[[-14 -23]
 [ 58  -6]
 [ 14  28]
 [ -3 -40]
 [-36 -27]
 [ 45   5]
 [  3 -36]
 [-60   7]
 [ -2 -12]
 [-49  55]
 [-16  59]
 [ 46  11]]
=>
[[-60   7]
 [-49  55]
 [-36 -27]
 [-16  59]
 [-14 -23]
 [ -3 -40]
 [ -2 -12]
 [  3 -36]
 [ 14  28]
 [ 45   5]
 [ 46  11]
 [ 58  -6]]

[[ 46  -2  34  31 -60 -18 -30  21 -24  20 -66  34  18   3  -6]
 [ 23  44 -54  11  57   9  22 -27  -6   0   5  -3  -2 -10  27]]
=>
[[ 23  44 -54  11  57   9  22 -27  -6   0   5  -3  -2 -10  27]
 [ 46  -2  34  31 -60 -18 -30  21 -24  20 -66  34  18   3  -6]]

[[-43 -18]
 [-48 -39]
 [-14  -7]
 [ 58  -4]]
=>
[[-48 -39]
 [-43 -18]
 [-14  -7]
 [ 58  -4]]

[[ 59  24   1   7 -43  32  66  36 -38   4  -2 -27  54   1 -27]
 [-40 -30   1 -21  21  26  49  24  -7  37 -24  -7  -1 -20 -24]]
=>
[[-40 -30   1 -21  21  26  49  24  -7  37 -24  -7  -1 -20 -24]
 [ 59  24   1   7 -43  32  66  36 -38   4  -2 -27  54   1 -27]]

[[-50   6 -39 -18 -17 -34   3   3]
 [-24 -15  11  -6   8 -21   5  16]
 [-29  75   8   1  16  11  -8  -2]
 [-55   5   8  22  10 -30   5  -6]
 [ 27  11 -25 -28 -55 -21  27   7]]
=>
[[-55   5   8  22  10 -30   5  -6]
 [-50   6 -39 -18 -17 -34   3   3]
 [-29  75   8   1  16  11  -8  -2]
 [-24 -15  11  -6   8 -21   5  16]
 [ 27  11 -25 -28 -55 -21  27   7]]

[[-34 -54 -64  65  66 -17 -42 -30 -47]
 [ 34  31  51 -21 -18  -5  33  33  42]
 [-20 -12  -7  16   1 -44 -26   6 -18]
 [-22  -8  -9  -7 -18 -15 -22   0 -20]
 [ 41  30  41 -20  -7  23  43  19  45]
 [-12 -23 -19  -1   3 -21 -15 -15 -14]
 [ 17  30  32   0  -8  -5  19  22  23]
 [-24 -61 -50  20  37  17 -33 -14 -36]]
=>
[[-34 -54 -64  65  66 -17 -42 -30 -47]
 [-24 -61 -50  20  37  17 -33 -14 -36]
 [-22  -8  -9  -7 -18 -15 -22   0 -20]
 [-20 -12  -7  16   1 -44 -26   6 -18]
 [-12 -23 -19  -1   3 -21 -15 -15 -14]
 [ 17  30  32   0  -8  -5  19  22  23]
 [ 34  31  51 -21 -18  -5  33  33  42]
 [ 41  30  41 -20  -7  23  43  19  45]]
---
[[ 43 -17  15  -9]
 [ 57 -24  13 -15]
 [-23   3 -12  35]]
=>
[[ 57 -24  13]
 [-23   3 -12]]

[[-30  -7 -43  13]
 [ -8   7 -61 -10]
 [-22  -1 -55   4]]
=>
[[ -8   7 -61]
 [-22  -1 -55]]

[[ 28  33 -57]
 [ -8 -18 -22]
 [  3   9  -5]
 [-56 -32 -38]
 [-20  20  -5]]
=>
[[ -8 -18 -22]
 [  3   9  -5]]

[[ 26  68 -11  22  39]
 [ -4  30 -11  -6  17]
 [-14  20 -26 -10   8]]
=>
[[ -4  30 -11]
 [-14  20 -26]]

[[-61  49  56  50]
 [ 74  31 -66  65]
 [ -2  31  28 -15]
 [ 42  43   2  45]]
=>
[[ 74  31 -66]
 [ -2  31  28]]

[[-11  11 -39  46  36]
 [-36  12 -58  12  -8]
 [-10  10 -37  48  39]]
=>
[[-36  12 -58]
 [-10  10 -37]]
